In the rows, 128 means zero.
The rows of Y fall into 4 groups, which share some directions, and each row is roughly a mix of its group's hidden directions.
Y:
115, 106, 120, 49, 172, 108, 128, 146, 133, 153
123, 130, 120, 203, 76, 91, 123, 113, 139, 115
162, 73, 175, 113, 133, 114, 121, 164, 84, 115
100, 127, 169, 116, 99, 95, 139, 80, 108, 74
129, 107, 113, 68, 129, 173, 112, 122, 68, 133
196, 136, 119, 144, 161, 112, 151, 99, 103, 84
163, 94, 157, 79, 111, 171, 119, 154, 164, 149
116, 113, 99, 181, 55, 110, 108, 117, 130, 119
117, 142, 152, 106, 185, 161, 158, 139, 101, 75
114, 168, 107, 205, 129, 122, 131, 134, 142, 86
85, 115, 139, 137, 59, 117, 157, 91, 105, 108
119, 98, 120, 74, 99, 153, 126, 142, 151, 192
133, 157, 152, 190, 165, 111, 110, 177, 138, 147
189, 113, 115, 74, 181, 128, 139, 117, 122, 140
134, 135, 147, 207, 115, 130, 93, 131, 170, 107
133, 155, 102, 67, 131, 157, 102, 128, 127, 188
129, 129, 112, 206, 77, 121, 123, 106, 126, 100
113, 163, 119, 124, 149, 165, 85, 153, 194, 134
124, 127, 127, 193, 88, 79, 132, 102, 140, 94
121, 77, 124, 175, 70, 153, 92, 124, 126, 134
183, 177, 108, 119, 166, 164, 114, 160, 115, 146
108, 153, 181, 111, 158, 124, 107, 161, 168, 83
115, 156, 140, 209, 153, 111, 139, 140, 125, 90
137, 107, 87, 158, 61, 96, 94, 108, 132, 138
105, 87, 157, 142, 74, 128, 155, 91, 164, 101
111, 130, 95, 207, 102, 119, 107, 120, 93, 119
87, 169, 124, 145, 123, 168, 76, 164, 102, 145
138, 128, 171, 186, 168, 122, 106, 132, 145, 77
174, 113, 136, 70, 175, 139, 136, 118, 140, 172
138, 121, 160, 84, 178, 142, 102, 178, 159, 143
115, 100, 115, 200, 90, 152, 130, 108, 156, 102
103, 164, 121, 181, 134, 134, 67, 161, 115, 107
127, 118, 78, 75, 178, 107, 119, 101, 130, 162
118, 97, 114, 204, 90, 133, 117, 112, 152, 99
125, 134, 107, 208, 134, 129, 86, 158, 113, 110
104, 143, 108, 57, 122, 70, 122, 150, 131, 138
67, 118, 138, 128, 78, 135, 113, 151, 160, 173
151, 117, 114, 112, 173, 138, 123, 153, 198, 166
169, 141, 140, 96, 170, 117, 117, 129, 149, 197
133, 174, 140, 106, 193, 118, 126, 159, 149, 85
116, 119, 156, 153, 111, 100, 186, 98, 146, 74
63, 140, 151, 140, 100, 108, 163, 132, 173, 100
120, 100, 115, 193, 114, 107, 172, 99, 147, 94
132, 109, 147, 184, 97, 127, 88, 159, 83, 99
146, 100, 100, 103, 167, 197, 104, 132, 131, 100
148, 140, 95, 117, 137, 194, 104, 133, 70, 120
118, 170, 119, 63, 163, 113, 166, 142, 116, 157
113, 79, 107, 163, 83, 158, 85, 116, 144, 156
164, 135, 168, 157, 90, 165, 100, 141, 108, 81
115, 158, 191, 110, 144, 109, 110, 163, 113, 78
192, 131, 120, 143, 179, 110, 156, 107, 112, 91
145, 161, 134, 88, 168, 138, 82, 176, 102, 149
98, 98, 123, 155, 66, 124, 156, 76, 111, 118
139, 102, 145, 127, 142, 133, 139, 69, 75, 77
131, 104, 159, 200, 140, 131, 100, 105, 152, 89
89, 166, 130, 108, 138, 117, 155, 142, 181, 74
130, 128, 110, 84, 135, 171, 105, 141, 55, 140
156, 161, 131, 140, 216, 127, 119, 144, 138, 126
160, 149, 123, 167, 83, 136, 133, 95, 88, 78
158, 111, 137, 171, 166, 87, 178, 127, 166, 130
79, 96, 92, 114, 108, 144, 112, 137, 102, 68
115, 122, 161, 82, 199, 131, 154, 153, 140, 146
108, 56, 157, 140, 92, 104, 146, 95, 121, 110
135, 103, 136, 65, 200, 131, 133, 139, 115, 135
111, 186, 175, 128, 125, 122, 99, 158, 110, 80
134, 77, 126, 72, 116, 172, 106, 128, 140, 170
110, 96, 149, 51, 117, 146, 126, 144, 148, 166
139, 156, 128, 116, 171, 92, 198, 112, 138, 101
135, 170, 145, 187, 161, 113, 134, 153, 173, 103
137, 139, 167, 187, 144, 135, 101, 170, 170, 109
116, 156, 132, 47, 147, 115, 157, 100, 109, 142
141, 172, 179, 88, 101, 161, 118, 170, 143, 134
168, 139, 146, 145, 160, 119, 78, 130, 110, 65
87, 112, 109, 155, 73, 135, 142, 106, 165, 82
108, 174, 127, 137, 155, 144, 122, 140, 204, 103
99, 161, 89, 102, 78, 121, 138, 114, 123, 71
105, 99, 135, 192, 74, 129, 132, 103, 140, 96
110, 189, 134, 98, 154, 105, 116, 175, 88, 116
67, 171, 113, 142, 94, 110, 119, 79, 110, 123
166, 80, 104, 165, 109, 129, 187, 106, 144, 128
139, 119, 80, 185, 107, 180, 93, 142, 120, 128
133, 112, 108, 104, 148, 199, 101, 147, 82, 144
148, 81, 99, 175, 95, 133, 122, 100, 177, 142
145, 119, 92, 122, 151, 170, 115, 174, 131, 191
144, 140, 110, 122, 181, 192, 98, 162, 110, 119
116, 126, 115, 50, 152, 173, 126, 147, 113, 153
161, 154, 125, 125, 138, 153, 110, 128, 42, 133
92, 94, 114, 84, 64, 101, 134, 102, 117, 135
135, 156, 125, 73, 198, 103, 155, 132, 137, 136
171, 128, 99, 161, 164, 168, 89, 146, 155, 160
173, 100, 93, 151, 120, 140, 120, 118, 180, 180
151, 127, 123, 89, 165, 172, 106, 147, 74, 162
97, 112, 120, 153, 60, 104, 96, 125, 174, 138
102, 137, 139, 183, 113, 107, 149, 126, 192, 95
171, 86, 117, 130, 91, 89, 164, 93, 158, 139
112, 94, 124, 82, 83, 138, 131, 130, 160, 188
109, 101, 131, 173, 112, 118, 146, 121, 208, 123
108, 161, 147, 185, 107, 113, 107, 143, 93, 77
160, 156, 124, 188, 128, 115, 132, 107, 95, 72
156, 150, 101, 194, 172, 143, 124, 165, 120, 145
130, 112, 185, 155, 109, 120, 101, 147, 123, 61
108, 141, 147, 66, 124, 193, 131, 146, 107, 149
96, 166, 126, 140, 86, 178, 88, 143, 89, 126
162, 124, 127, 181, 111, 109, 173, 101, 119, 75
115, 66, 118, 144, 74, 122, 129, 81, 135, 103
156, 167, 147, 153, 198, 138, 110, 157, 157, 128
99, 159, 116, 114, 131, 91, 186, 71, 126, 119
107, 143, 142, 91, 120, 96, 89, 157, 191, 153
135, 169, 165, 98, 175, 100, 91, 145, 162, 109
139, 75, 128, 110, 126, 93, 172, 120, 181, 159
134, 131, 128, 50, 109, 154, 134, 108, 145, 176
180, 107, 126, 93, 146, 119, 139, 106, 160, 190
143, 111, 102, 152, 115, 67, 106, 90, 123, 77
89, 117, 131, 152, 58, 106, 158, 92, 141, 110
135, 108, 119, 200, 90, 154, 143, 91, 106, 110
143, 106, 127, 200, 154, 149, 88, 162, 134, 148
144, 123, 133, 58, 162, 103, 171, 110, 106, 153
104, 145, 144, 183, 146, 105, 143, 134, 160, 65
135, 98, 108, 82, 69, 144, 113, 119, 139, 180
103, 119, 102, 128, 54, 114, 75, 110, 118, 125
83, 161, 108, 115, 75, 153, 95, 92, 136, 156
140, 154, 108, 67, 109, 141, 99, 85, 148, 168
117, 150, 112, 94, 142, 155, 60, 152, 108, 170
151, 113, 111, 58, 168, 168, 126, 135, 140, 158
135, 90, 99, 109, 92, 86, 97, 116, 161, 176
121, 145, 138, 202, 145, 97, 141, 124, 125, 74
88, 116, 116, 62, 100, 80, 125, 146, 142, 148
133, 138, 136, 207, 123, 118, 91, 138, 170, 109
150, 99, 134, 214, 137, 156, 110, 131, 139, 140
108, 96, 103, 193, 114, 117, 155, 94, 165, 108
159, 162, 155, 121, 202, 109, 112, 160, 123, 113
150, 150, 140, 126, 213, 136, 149, 159, 109, 117
113, 108, 114, 159, 57, 114, 155, 93, 159, 147
148, 134, 116, 171, 88, 130, 67, 165, 161, 124
154, 119, 143, 48, 159, 152, 147, 125, 131, 160
156, 97, 87, 183, 86, 164, 117, 133, 135, 151
103, 86, 98, 96, 108, 105, 114, 185, 148, 161
101, 127, 137, 52, 116, 125, 156, 98, 108, 91
163, 108, 75, 198, 123, 125, 141, 139, 117, 108
147, 182, 131, 116, 192, 141, 118, 176, 131, 139
One row of each group comes first, with its name. Which group is each row after those in?
128, 189, 121, 108, 169, 141, 82, 171, 122, 139
<47>
124, 135, 130, 41, 164, 139, 125, 145, 100, 135
<101>
168, 105, 146, 136, 136, 101, 198, 98, 147, 101
<59>
155, 205, 115, 147, 146, 151, 153, 156, 128, 155
<138>

102, 64, 112, 131, 74, 153, 134, 88, 133, 121
<101>
124, 125, 143, 91, 140, 169, 87, 154, 192, 145
<47>
111, 171, 139, 95, 194, 100, 155, 131, 152, 150
<138>
122, 177, 131, 151, 156, 98, 179, 121, 144, 77
<47>
99, 130, 114, 46, 137, 100, 153, 118, 118, 156
<138>
157, 108, 90, 182, 117, 170, 101, 157, 156, 146
<47>
148, 116, 125, 58, 174, 140, 142, 124, 80, 127
<138>
172, 111, 98, 119, 72, 100, 107, 79, 114, 118
<59>
178, 112, 84, 158, 88, 111, 120, 97, 102, 95
<59>
104, 151, 149, 59, 165, 139, 139, 139, 101, 89
<101>
163, 160, 154, 82, 148, 148, 97, 182, 105, 136
<47>
150, 125, 169, 115, 115, 150, 73, 185, 97, 122
<47>
